In the rows, zero is written as 128.
T: 3 groups of rows, each row roughly a mix of its group's hidden directions:
T (104 x 10):
[[109 115 137 133 197 134  91 131 118 174]
 [100  91 124 131  97 187 151 150 108  96]
 [150 157 114 177 153  69 105 130 118 148]
 [118 138 172 153  90  68 131 106 140 152]
 [142 120 111 135  95 107 158 114  59  94]
 [168 103 111 128 171  66 113 152 128 138]
 [112 135 113 114 153 172 155 126 181  81]
 [135 152 152 116 105 200 162 102 121 139]
 [141 163 139  86  99 167  92 169 138 149]
 [162 168 102 137 155  93 162 150 161 156]
 [190 124 137 140 128 163 177 111 135  95]
 [110 100 137 167 180 109 109 160 127 172]
 [119  90 154 117 145 132  49 139 125 138]
 [105 161  97  86 124 150 170  94 164 126]
 [149 121 127 110  97 180 124 131  84  77]
 [127 108 125 164 178  71 116 115 157 151]
 [109 147 162 116 103 104 193 165 111 126]
 [104  76 126  84 115 163 138 141 154 167]
 [122 120 127 128 155  91  66 181 129 114]
 [168 199 112  96 139 105 141 124 127 108]
 [ 68  77 112 107 153 137 157 119 146 111]
 [135 148  55 140 102 149 125 112 170 123]
 [120 113 150 117 104 110 148 179 147 191]
 [130  82  92 148 101 118 145 106 188 136]
 [103 149 170 141  83 174 126 151 164 117]
 [178 130  75 106 108 148 141 107 146  89]
 [136 121 161 124 103  73  70 133 155 131]
 [114 129 151 129 172 148  99 182  80 127]
 [121 177  61 132 104 112 107 111 106 128]
 [114 143 105 140 169 152 153  92 169  82]
 [103 119 123 167 118 172 162  73 118 150]
 [ 78  82 141  97 111 138 164 151 143 157]
 [166 170 123 131  84 107 174 105 119 100]
 [128 108 162 125 130 135 140 119 180 195]
 [174 106  69 163 148 129 161 127 143 130]
 [119 164 152  94  63 115 138 119 138  92]
 [138 109 108  93 152 194  90 106 122 113]
 [151 119 130  84 124 118 109 183 180 108]
 [180 144 111 141  98 151 103  82 163 112]
 [110 121 151 104 155 134 149 151 101  56]
 [151 107 125 138 107  60 125 137  81 150]
 [113 111 156 122  91 115 118 114  51 136]
 [153 105  90 152 140  88 111  72 139 103]
 [125  69  95 111 138 154 102  95 169 133]
 [133 110 141 138 185 102  96 164 143  83]
 [ 91 146 152 176  86 105 122 134 126 176]
 [147 144 102 103 182  94 163 144  90 140]
 [128  99 113 128  58 150 156 117 145  89]
 [134 135 116 133  94 175  87  91 128 177]
 [183 112 124 154 109 174 154 116 166 147]
 [ 98 119 101 134 116  90 169  82  96 158]
 [149  88 158 149 130  89 103 164  81 136]
 [ 87  71 156 153 144 119 147 108 149 161]
 [141 184 117 131 125 189 143  90 137 140]
 [142 135  80 110 133 172 140  69 152 126]
 [139 131 113 163 168  97 160  75 158 143]
 [118 104 158 125  72 176  87 125 139 147]
 [125 187  75 126 138 101  86 128 121 119]
 [ 86 132 166 124 169 155 133 107 173 158]
 [ 73 105 107 115 114 173 142  93 143 161]
 [160 114 123 138  85 166 151  97  87  93]
 [112 110  83 109 102  89 165 117 128  79]
 [114 124  79 140 144  93 147  80 112 173]
 [117 136 112 114 110 193 137 115 182 154]
 [111  97 156 107 152 119 176 122 132  68]
 [151 166 109 117 105 153 184  96 104 101]
 [ 86 137 156 119 175 108  91 162 136 162]
 [ 82 104 114 145 175  82 135 107 152 105]
 [176 115 130 146  92 152 105 166  80 118]
 [126 105 110  77 130 170  82  94 149 117]
 [162 115 127 103 110 137 189 111 180 120]
 [116 188 126 115 135 128 163  72 101 137]
 [ 85 148 157 143 164 114 140 192 124 120]
 [156 139 156 123  86 161 126 156 188 121]
 [112 119 124  85 140 191 100 147 104  98]
 [126 131 180 155  87  82 137 168 131 118]
 [ 84 107 134  96  96 186 129 142 123  95]
 [190 123 164 150 163 153 153 125 128  98]
 [ 89  87 157 107 139 144 139 168 152  85]
 [165 143  81 109 115 144 149  72 134 157]
 [187 148 137 112  88 170 159 122 134 148]
 [ 82  94 168 155 129 109 102 174 129 149]
 [ 92 132 134 119 125 178 103 144 114 192]
 [133 105 102 122 106 180 145 167 111  77]
 [129  70 120 163  95 155 139 167 114  99]
 [189 152 104 119 102 137 116 143 172 160]
 [196 164 118 140 153 109 128 137  86 114]
 [106 185 156 108 166 113 131  98 113 165]
 [ 94  92 142 154 170  93  97 163 138 107]
 [135 112 120 180 163  86  86 139  95 124]
 [164 140 120 127  72 156 156 116  75 126]
 [195 122 106 137  81 141 160 118 140 145]
 [132 148 125 135 199 107 106 131 173 103]
 [152 177 165 127 127 145 134 164 121  73]
 [ 64 131 168 115 182 116 117 122 133 130]
 [118 117 182 106  85 132 138 179 107 148]
 [132 164 145 114  70 122 164  80 122 110]
 [126 102 109 163  98 111  87  72 131 157]
 [151 150 147  84 136 153  77 118  87 103]
 [119 139 156  93  99 126 119 157  58 113]
 [123  95 159 183 117  78 116 135 135 162]
 [139 187 125 133 110  86 184 125 138 124]
 [119 110  90 135 173 145  91 128 168 172]
 [121 121  91 134  94 150 193  97 155 119]]

which group is each row in? (one row of each group first):
[ 70 127 159 109 105 171 139 157 103 107]
(42)
[128  96  77 107 131 117 166  76 149 146]
(17)
[164 168 130  88 118 113 133 128 173 174]
(44)

[157 151 165 116 115  97 141 168  71 128]
(17)
[119 129 131 150  66  93 175 123 162 120]
(42)
[103 150 129 155 178 139 175 140  95 161]
(42)
[165 169  89 111 173  96 127 122 159 140]
(42)
[109 101 123 168 179 122 129 181 125 158]
(42)
[138 202 129 162  99 154 137 109 149 128]
(17)
[104 100 172 148 155 116  77 148 108 160]
(42)
[105 141 116 150 137 102 165 154 187 166]
(17)
[127  74 140 164  99 145 170  98 116 158]
(44)
